Each path below is one point turned by a fixed rotation once a step. After each direction that follows a path, write how fast that rotation turns it, in degrees a step (0 if it stays still).
Each turn is a multiple of 5 degrees from 10 to 175, or 0.
Each row of a path follows its step; steps can be skipped.
path 1
step 6: [ 1.10  0.30  0.61 -0.15  1.63 -1.88  1.13 -2.47  0.78 -0.40 -0.85  0.53
 -3.72  0.65 -2.31 -2.32  0.25 -1.78 -1.67 -1.34 -2.13 -0.38 -1.37  0.00
 -0.78  0.27  0.05  1.27 -1.48  0.65 -3.45  1.34 -0.58 -0.01 -0.34 -0.49
 -1.63  1.60 -2.41 -1.96  0.39  1.27  0.73  0.73 -1.07  0.59  2.09  2.61
  1.03  1.29  0.78  2.64  2.85 -0.39 -0.39  2.74 -0.37  0.52  1.90 -0.75
 -2.80  3.20 -1.51  1.06 -2.51 -2.10  3.22  1.46  0.16  0.56  0.77  0.88
 -1.28  0.42 -1.18 -2.65  0.04]
step 18: [ 0.85  1.70 -0.10  1.43 -0.70  0.54 -1.38 -3.04  1.49  0.25 -0.45  1.55
 -0.36  1.19 -1.45 -2.91 -1.49  1.00  0.44 -1.64 -2.42 -1.30 -0.40  1.44
 -0.86 -2.17  2.48  1.33 -0.46  0.20 -1.81  0.80  0.45 -2.39 -0.09  2.16
  0.19  1.24  1.95 -0.38 -2.33 -1.31 -1.16  2.02 -1.64 -0.40 -1.57 -0.21
 -0.36 -1.17  4.68  1.97  2.03  0.27  0.17  1.06 -1.18 -0.28  2.54 -0.46
  0.40  1.01 -1.00  1.88 -1.08 -0.70  4.31  2.27  0.12  0.49  0.23 -0.53
 -0.86  1.65 -3.44  0.94  1.61]
step 19: [ 0.73  2.60  0.79 -0.22  0.11  1.27  0.07 -2.31 -1.34 -3.25  2.89  1.91
 -2.21 -0.32 -0.91 -2.16  1.63  1.57  1.46 -0.56 -0.55  0.94 -1.88 -0.02
  0.85 -0.32 -0.35 -1.04  0.37  0.20 -2.33 -1.70 -2.69 -1.65 -1.80 -0.04
 -4.38  2.25  1.92 -0.51 -0.88  2.13  1.18  1.84  0.67  2.32  1.55 -0.70
 -1.68  0.39  1.80  1.43 -0.04  1.96  0.17  0.55 -0.36 -2.29  1.18  0.53
 -0.80  0.80 -1.94  1.97 -1.94  0.92  1.79  2.52  2.99 -1.48 -1.48 -1.48
 -0.78 -0.47 -0.14 -1.26  0.24]
step 22: [-2.05  0.64  1.54 -1.18  3.58 -0.08 -0.62 -0.55  0.12 -0.83 -0.82 -2.83
 -0.48 -0.45 -1.30  0.89  2.30  1.53  0.57  0.31 -2.03  1.74  0.69  1.06
  0.90 -1.25  1.29 -0.60 -2.49  0.00 -0.73  2.07 -2.39 -1.47 -1.33  1.02
 -2.70  1.62 -0.51  0.91  0.23 -0.45 -0.47 -1.29  1.66  1.90  0.15  1.53
 -2.15  2.91  0.74  1.19  0.98 -0.64  0.90 -2.17 -1.03 -1.76  2.55  3.38
 -0.64  0.61 -0.58  1.75 -1.49 -1.18  2.85  4.23  0.10  0.13  0.09 -0.51
  3.34 -1.18  0.54 -1.95  0.26]
step 29: [ 1.63  3.71  1.90 -0.37  2.30  0.53 -1.23 -1.32 -0.05 -1.44 -0.41 -0.79
 -3.24  1.23 -0.23 -2.28 -0.37 -3.31  2.43 -0.88 -1.94  0.43 -0.38 -0.33
 -0.39 -0.26 -1.09 -0.37 -1.81  1.08 -0.10 -0.03  0.01  0.83 -1.34 -1.72
 -0.04 -1.83  1.40 -1.62 -1.61  1.94 -1.63 -0.50  1.67 -1.31  0.99  1.44
 -2.80 -2.34  0.57  2.85  1.52  1.68 -0.90  1.48  0.72 -1.39 -0.29 -0.50
  1.69  2.88 -1.83  0.68 -1.72  1.26  2.21  0.50  1.37 -0.79 -0.55 -0.03
 -3.36  1.46 -0.99 -0.75  3.33]
step 30: [ 1.01  2.96  1.50  1.09  3.14  2.34  0.31 -3.34  3.04 -2.43  0.27  0.36
 -1.57 -0.76 -0.14 -0.20  1.62  0.35  2.17 -0.10 -0.29  3.74  2.04  1.94
  1.38 -3.17  0.86  0.15 -0.72 -0.24 -1.21  0.61 -0.49 -2.97 -0.89  0.24
 -0.71 -1.94  1.14  0.18 -1.75  1.28 -1.56  0.49 -0.98  1.03 -2.04 -0.35
 -1.97  0.55  3.31  0.56  0.52  0.29 -0.60 -0.92 -0.64 -1.07 -0.50  1.54
 -0.55 -0.98 -2.37 -0.75  0.13 -0.34 -0.16  1.56 -0.69  0.88  3.38 -0.92
 -0.48  3.13 -1.52 -0.92  1.68]
step 36: [ 0.30  2.61 -1.30  1.01  2.17 -0.27  1.16 -2.53 -0.41 -2.15  0.82  3.11
  0.85 -0.22  0.76 -1.19 -0.48  1.14 -0.75 -0.19 -1.33  0.54 -1.85 -0.15
  2.04 -0.05  1.22 -0.13 -1.05  1.17  0.26  1.30  0.20 -3.68 -0.13  1.71
 -2.99  0.08  2.54 -0.16 -0.03 -0.71  1.51  3.17 -0.49  1.98 -3.09 -0.21
  0.42  0.67  3.90  2.99 -0.73  2.02  0.49 -0.03  0.98  0.22  3.40 -0.52
 -0.52  0.05 -0.15  3.52 -1.78 -0.94 -0.26  1.94  0.61 -0.42 -0.24 -2.30
  1.58  1.82 -1.38  0.33  0.55]
step 37: [-2.08  1.66  2.41  0.94  1.83 -0.34  1.08 -1.00 -1.97  0.27  1.16 -0.10
 -0.53 -0.98 -0.28 -2.10  0.80 -0.35 -0.65 -0.84  0.74 -0.14 -0.77 -0.94
 -1.05  1.11  1.41  2.17 -1.20  0.71 -1.23 -0.55 -0.78 -2.14 -0.30 -0.78
 -4.22  1.43  3.26 -4.39 -1.09 -0.95 -0.41  0.98  1.19  0.46  2.43  1.55
 -3.52 -1.23  1.66  0.49  0.20  0.07  0.87  1.74  0.91  1.42  1.59  2.80
 -1.04  2.26 -2.37  2.79 -2.39 -0.52  1.51  0.79  0.76  0.28 -2.53 -1.45
 -1.11 -0.62  1.36 -1.09 -0.57]
[-0.22 -0.39 -0.44  0.71  0.38  0.05 -0.21  0.35 -0.51  0.08  0.32 -0.41
  0.59  0.10  0.15 -0.21  0.36 -0.64 -0.25  0.21 -0.04  0.06 -0.14  0.07
  0.21  0.05 -0.51  0.04 -0.22  0.23 -0.54 -0.07  0.69 -0.58  0.05  0.04
 -0.72  0.02  0.60 -0.20  0.03 -0.10  0.13  0.02  0.08 -0.07 -0.01 -0.29
 -0.11 -0.61 -0.96 -0.80  0.12  0.11  0.49  0.01 -0.73  0.34 -0.06  0.29
 -0.18 -0.50 -0.27  0.53  0.04 -0.27 -0.64 -0.03 -0.11  0.17  0.10 -0.06
  0.44  0.38  0.03 -0.58 -0.51]
65
[ 0.35 -0.06 -0.52  0.26 -0.32 -0.15  0.23 -0.04 -0.27  0.12 -0.33  0.38
  0.08  0.16  0.94  0.41  0.41  0.05  0.26 -0.36  0.49  0.05 -0.24  0.04
 -0.27 -0.14  0.31 -0.13  0.39  0.49 -0.80 -0.55  0.07  0.38  0.02 -0.32
  0.20  0.75  0.43 -0.58  0.28  0.31 -0.75 -0.18  0.01 -0.08  0.06  0.11
  0.06 -0.04  0.91  0.04  0.54 -0.18  0.89 -0.27  0.37  0.15  0.00  0.17
 -0.08  0.04  0.06 -0.11  0.52 -0.22  0.31  0.01 -0.32 -0.20  0.40 -0.67
  0.07  0.48  0.34 -0.43  0.23]
55
[ 0.63 -0.64  0.17 -0.53  0.34 -0.75  0.07 -0.44  0.01 -0.09  0.20 -0.03
  0.21  0.89  0.21  0.62 -0.36 -0.35 -0.51  0.14  0.10  0.30  0.30 -0.15
 -0.07  0.30 -0.01  0.41  0.05 -0.44 -0.80 -0.09  0.21 -0.36  0.41 -0.55
  0.54  0.09 -0.66  0.56  0.06  0.50  0.66 -0.15 -0.15 -0.28  0.05  0.47
  0.03  0.23 -0.21  0.49 -0.35 -0.37  0.40 -0.10 -0.54  0.09  0.51  0.40
  0.03 -0.32 -0.01 -0.54 -0.42 -0.06  0.25 -0.12 -0.21  0.04  0.05 -0.26
  0.26 -0.07 -0.28  0.02 -0.38]
40
[-0.19  0.16 -0.53 -0.33  0.23  0.65 -0.44 -0.29  0.07  0.65  0.23 -0.13
 -0.19  0.31  0.53  0.24 -0.61  0.10 -0.05  0.42  0.26 -0.06  0.35 -0.25
  0.54 -0.29 -0.52 -0.22  0.71 -0.05 -0.28  0.69 -0.29  0.54  0.00 -0.26
  0.20 -0.16  0.22  0.54 -0.51 -0.37  0.04  0.11  0.04  0.09  0.22  0.68
 -0.27 -0.05 -0.27 -0.08 -0.25 -0.24 -0.01 -0.11  0.13  0.07 -0.30 -0.21
 -0.71  0.23 -0.03  1.04 -0.05 -0.14  0.54 -0.32 -0.42 -0.52 -0.06  0.22
  0.61  0.22  0.16 -0.24  0.65]
60
[ 0.09  0.08 -0.28  0.15  0.63 -0.32 -0.31 -0.01  0.21 -0.14 -0.09  0.14
 -0.60 -0.41  0.61  0.47 -0.47 -0.21 -0.23 -0.32  0.06  0.15 -0.53 -0.12
 -0.77  0.17 -0.16  0.72  0.07 -0.35  0.43 -0.38 -0.30 -0.05 -0.02 -0.42
 -0.41 -0.38  0.24 -0.36  0.18 -0.13 -0.04  0.61  0.00 -0.18  0.14  0.01
 -0.79 -0.76 -0.24  0.54 -0.32 -0.23 -0.04  0.55  0.55 -0.29  0.28 -0.15
  0.02 -0.08  0.56 -0.03  0.31  0.61 -0.73 -0.52 -0.03 -0.47 -0.27 -0.11
  0.29 -0.40  0.22 -0.48 -0.11]
85
